Turns, then the turns between two rows, first turn first; the first pair answered:
R:
 -7 -11   1  -3   2  28 -12  -3 -24 -38  16   8   8 -62   9  21  40  29  32 -54   9  -7  25   4 -20  -4 -38  ->  -29 -22  -5  19  16  21 -45  11 -19 -33  42  48   5 -54  -1 -12  29  24  30 -35 -20 -11   5 -10  -6   7 -12
  3  16  -4  21  -7   0  10  31  12   9  24   9 -26   6 -36 -15  -5 -11 -17  28  -5 -11 -48 -18  11  -1   6  ->   14  18   0   4 -22  -2  37  12  21  11  -1  -5 -28   7 -32  -2   1 -12 -28  24  13 -14 -44  -6   4 -19 -16
 -9  20   2  24   1  -6 -29  17   0 -20  28   6  -4  -4  -5 -18 -21  17  14  10 -20   2 -17 -13   2  39   4  ->   -9   6   1  15 -15 -16  -8   0  33  -9   6  23  -8   5  -8 -32 -17   7 -11  25  -9  -5 -30 -13   5  19   5
-30 -15 -22  43 -12 -30 -17   1  -9 -24   3  27  26  10  28   9   1 -16  -4  15  -2  -9  -2  -7 -18   0  13  ->  -27 -19 -22  36 -19 -35   0  -9   1 -19 -10  25  19  14  29  11   8 -17 -15  21   9 -12  -3   0 -23  -7   9
M:
 28  21   2 -43  -7   5  55  -6  24  18  -4 -36 -30  -8 -29  -1  -3   3 -23   2  25  19 -19   8  20 -25 -30  ->   21  40  13 -32  -5   1  47  11 -16   2  15 -73   1  11 -13  25 -24   3  -5  15  31  -5  -4  17  -8 -21 -16
 32  -8  18 -33 -49  18   8 -36  45  -9 -43  12  -4 -40   7 -13  33 -19  -3 -31  -3   6   4  11  24   9 -42  ->   28  -2  57 -59 -39  17  12 -33  25  -4 -17 -37  25  -1  15 -25 -26 -27   1  20  -5 -24  15  21   5  -3 -10
-23   7   1   0  27  10 -25  25  19  14  39  36 -11 -11 -25 -57 -45 -12  -8  30 -45   0 -45  -5  20  21  34  ->  -31  25  -1  29  25   6 -36  44 -26 -13  58  14  15  -3  -5 -13 -45  -6  16  26 -41 -16 -27  -1  -9  33  40
  2 -15  23 -41   8   2 -50 -26  -8  24 -18  -3   9 -19  37  -4  26  45 -11 -17 -13  30  49  18  -6 -19  -4  ->    0 -14  28 -43  10   5 -48 -22 -10  29 -13  -7  14 -15  35  -6  16  42 -11 -13 -11  27  51  21  -8 -18   3
E:
-22 -16 -24  32  11  18  -6  35  -4   6  -1  70 -43   7  10 -19 -16  12  50  24  47 -12 -37 -50  57  51   4  ->  -10 -24 -25   1   7  32   4  14  10  19 -26  65 -55 -12  15 -21   1  21  54  -8  50  11 -16 -39  66  49 -16
-27  41  21  -3 -28  -3  25  29 -22   8  -6 -52  46  35 -15  43   2   0 -16  44  18 -65 -13  14 -54 -16   1  ->  -16  32  -5  -2 -52  -7  48   5  11   9 -44 -27  22  17 -18  48  40   0 -36  24  38 -52 -23  16 -45 -30 -23
-14 -13 -25  34  12  12 -41  16 -30  -2  33  49   2 -33   9   6  23   5  17 -24 -26  24 -20 -13   9  21   3  ->   -8 -14 -28  23   5  13 -35   2 -20  -1  19  48  -9 -41  10   7  34   6  18 -35 -20  36 -15  -8  14  21  -8
F:
 -1  11  18   5   6   0  32 -10   3 -21  22  -2 -12  15  11 -16   1  -1  -5  -1   4  -8  -2 -14  12   0  26  ->    4  13  14   4   5  -3  39  -9   2 -23  19  -5 -14  15  10 -10   6  -1  -4  -5  10  -7  -1 -12   8   0  24
 37 -14  27 -58  10  42  19  12   5  18   6 -42   8   4   9 -24 -14  47  -1  -9  29  23  17  10   9  16 -20  ->   13 -33  26 -48  27  28  -9  12  17  26  16   1  21  18  13 -56 -37  33  -7  11   0  15  10  -2  15  23  12
-10 -34  18  45  -6  21 -46   8   6  -7  54   2 -25 -16  -7  22  10  11  10 -19  10  19 -11 -25  24  -7 -17  ->  -14 -34  10  47 -11  11 -40   7  15  -8  47  12 -29 -10 -12  23  12   6   0 -12  12  19 -17 -30  23 -10 -16
-36  20 -18  64  -7 -17 -42   3 -17 -17 -22  60  -4  -4  15  60  28  20   3  -3  21 -11   3   6 -14  14 -27  ->  -29  31  -8  58  -2  -6 -44   9 -31 -21 -13  40  -2  -8  14  70  27  30  17 -14  19  -5  11  13 -20  22 -36
Then:
Between the rows of a pair lie two turns.
 23  16  19   1 -22  32  29  13  -9  19  -7 -53  34  16 -18   5 -30   3   3  25  16 -19 -26  57 -58  26  18  ->    4   6  -4  34   5  40 -29  24 -38   8  11 -13  32 -18  -8   9  -8  18  40 -20 -21   6  -7  44 -51  63  20 : M then F
 10  21  10 -17  25  44 -26  25 -43   2  28 -33 -10 -41 -11   8  17  19  49 -59 -20  37  11   3  12  26 -14  ->  -26  -1  -7  50  -2 -14 -14  33   8  -2  36  43 -16   8 -37 -29   4 -25 -19  37 -23 -14 -67 -36  11  -1  35 : E then R
 22  31  -7  -2 -16  19  22  17  -9  -7   1 -32 -30 -23 -22   9  22  17  -2 -24   9  11 -22   4   3   1 -33  ->   -7  18  11   4  16  10 -26  32 -26   2  44 -13  -6   1 -12 -26 -24  12  12  14 -28  -1 -12 -12   4  21  15 : E then F
 24  18  19 -37  32  35   9  13  15  27   4 -32 -26 -21 -18 -19  -3  10  22 -30   1  20   5   4  21   8 -25  ->  -11  -3   9   9  38   9 -18  27  21  23  30  20 -17   6 -23 -46 -22 -11   4  24 -26  -6 -22 -21  21   9  23 : F then E
 -5  11   3  15 -16   5   1   9  -9 -19  -3   0  15  -3  16  24  10  -3   9 -17  15  -6  29  -4 -14  -7 -17  ->  -15   7 -10  25 -16   0 -12   8  -2 -20   3  26   8  -9   8  15  18  -2   5 -17   3  -2  18 -14  -7  -2 -16 : R then E
  7  -9   5   1  -6  -2  29   7   9  -7  13 -16  26  12   6  19   3   3 -17  18   0 -15  17  13 -25 -18   4  ->    8  -9 -12  25   1   4  12  17  -3 -15  21   0  16 -11   8  32  23  12  -3  -5  -5  -2  21   6 -23   1 -13 : M then R
 26  10  -5 -22 -13   1  34   2  34  17  -8  -8  -9   8 -25 -15  -7  -4 -21  24  13  -4 -35   0  15 -10   0  ->   21  13   8 -28   1   8  19  11  12  15  14 -31   3  12 -20 -21 -30   4  -9  28   4 -11 -23   1   6   0  11 : E then E
  8  -9  -1 -25   2  26 -27  23   0  17  31 -27 -29 -22 -46  -4  -6  29  -4 -15 -11  17 -13 -21  31  23   3  ->    5   0   3  -9   5  23 -33  32 -23   4  46 -34 -14 -18 -39  15  -6  30   8 -18  -7   7  -2 -17  17  24   5 : M then M
-11   5  -6  12  -3  -2 -11  -2 -24 -14  11  -8  -8  -5  12  25  16  10   1 -12 -20  -4  -7   1  -5   2   5  ->   -4  -7  13 -25  -3  -2   2  -9   3   8   9 -14 -12   8   5 -12 -10   4 -13  13 -25   0 -12   0   6  -8  17 : M then M
 -7  -3 -11 -28   4  10 -22  16  -9  13   6 -19 -28 -41 -22 -13  31   3  22 -42  -2  20  -8  -6  11   2 -29  ->  -18 -19 -17 -15   7   0 -25  20   8  14  13  14 -34 -32 -25 -30  26  -6   9 -23 -11  15 -23 -15  21  -1 -10 : R then F
 -4 -30 -20  25 -25 -26 -31  18  -5 -24  -4  12  36  -2  10  32  -4   7   2  31  16 -41 -15  26 -22  22   2  ->   11 -17 -20  16 -32 -20 -12  17  -9 -27 -12  -7  30  -5  13  48   6  11   1  16  32 -41 -15  34 -29  12 -18 : R then F
  7  13  24 -13  20  14   0  12 -10   3  27 -22 -19   6 -13  -9 -33   9  16  18  -8  -2   2   2 -10  -7  23  ->    2   9  13  -5   2  -1  19   2  20   5   9   0 -29  13 -18 -17 -21   0 -13  34   3  -9 -23  -3  -5 -23  21 : R then F
 24  16  13  -7  -4  12   0  25 -12   6  31 -12  17   3  -4 -11 -31   6  -6  21  16  -3   2  -6   2 -13   9  ->   22   9  10 -10 -14   5  12  13   6   8  15  -5  15   9   0  -8 -27   0 -19  29  27  -8  -3  -5   2 -22   2 : F then R
 -3  -2 -49  25  11  -7 -26  20   2  -4  -9  60 -12 -25  -5  23  39  17  36 -31  -8  38  10 -18  12   3 -17  ->  -16 -12 -38   8  26  -8 -42  20  14  15   7  69 -11 -18 -10 -14   9  17  36 -12 -31  37   9 -24  22   9   9 : E then R
-33 -53 -45  44 -15 -16 -20  11  33 -11 -27  72  15 -13  23  23  29 -22 -19  -6  -2  17  -1 -42  -3 -16   3  ->   -2 -47   1 -33 -30  -7  38 -23  52  11 -58  -1  24  12  30  21  -8 -20 -29  14  37   9  22 -11 -14 -55  -6 : M then R
-14   8  -8  48   2 -25 -28  -4 -21 -26  -4  11  14  -3  17  37  28   3   0 -35  13  -3  26   5 -41  21 -12  ->  -13  -4 -15  32   3 -20 -23 -18   7 -10 -20  39  -4 -17  11  16  38   4  -3 -49   7  18  25   6 -22  18 -21 : R then E
 -3   0  37 -29  14  16  43  12 -25   1  26 -67  49  20 -20   7 -41  -1  33  21 -19   3   9  19  -7  -8  -1  ->  -16   1 -11  40  11  15   6  31 -48 -28  31 -10  38 -23 -19  42  21   7  48 -31 -33  23   2   2  -4  26 -21 : R then M
  9  20 -10 -21  17  26 -12   5  -2  11  18  -7 -12 -24 -14 -13  -4  37  21 -16 -19  22   2   4  10  36 -34  ->  -14   5   1  -9  26  10 -28   6  -5  15  33   9   9   2  -8 -32 -38  23  15  27 -35  -3   3  -1  -1  30   4 : F then M
-28 -11 -23  42 -14 -23 -29   5 -28 -16 -23   7  11  26  23  18   6   3 -24  29  -9 -22  11  12   8 -25  22  ->   -6  -9  -7 -16   3   8 -25 -13 -30   3 -40 -28   8   2  34   8   6  19   1 -12 -11   7  53  33  21 -18   0 : E then E
-36   9 -20  26  14 -18  11  10   2  23  -1   0   6 -16  22  -4  19 -24  10 -12   8  44  36 -17 -18  18 -15  ->  -36  -1 -13  12  20 -14  16   4  19  33   1   8  -4 -17  10 -27  12 -27   4  -4   2  54  31 -17  -2  16 -12 : E then M
 15  -8   7 -48  25  38  -8 -14   7  48  16  -7 -34  -9 -40 -43 -18   5  16 -11 -20  14  11   7  27  34  29  ->    1 -14   9 -22  18  22 -10  -2   6  42  33  -2 -25  17 -46 -46 -39  -7   1  29 -22  -9 -13  -1  20  24  53 : R then E
 -9   4 -15  42  14   7 -36  26 -55 -28  24  -5  37 -12   1  52   6  15  31 -32   1 -13  29  -4 -27  28   7  ->  -25 -31 -23  42 -13 -30  -2  -5  36  -5 -10  67  15  16 -20  -3  -2 -17 -39  30   6 -29 -24 -27  -4 -10  37 : R then R
 15  -7  10 -20   7 -15  13 -17   8   6   2  -5  14  24  16 -25 -33  -5 -19  20  -1   5  15   9 -12 -15  18  ->    9   0 -19  34  -5 -23   4  -2 -14 -23  -5   9  20  14  26  20   4   0 -14  -1  10   0  12   7 -27  -7   4 : M then E
-19 -44 -19   2   4  -8  14 -13  -3 -10 -45  18   0   0  16  34  10 -41 -19 -22  38   6  33  20 -61  34 -25  ->  -17 -46   8 -27  11  -6  24 -17   7   5 -41  -3  12  26   8   2 -30 -42 -28  14  32  -5  31  24 -60  24  -5 : M then M
-12 -23   5 -25  21   4 -40 -27 -13   8 -18  15  20 -13  42 -10 -10  -3  21 -23 -18   3  63   0 -18  19   4  ->  -30 -31  -3  13   2 -28 -22 -21  12   5 -15  44  21  19  32 -22 -16 -27 -21  31 -12 -28  26 -13 -24  -4  31 : E then R
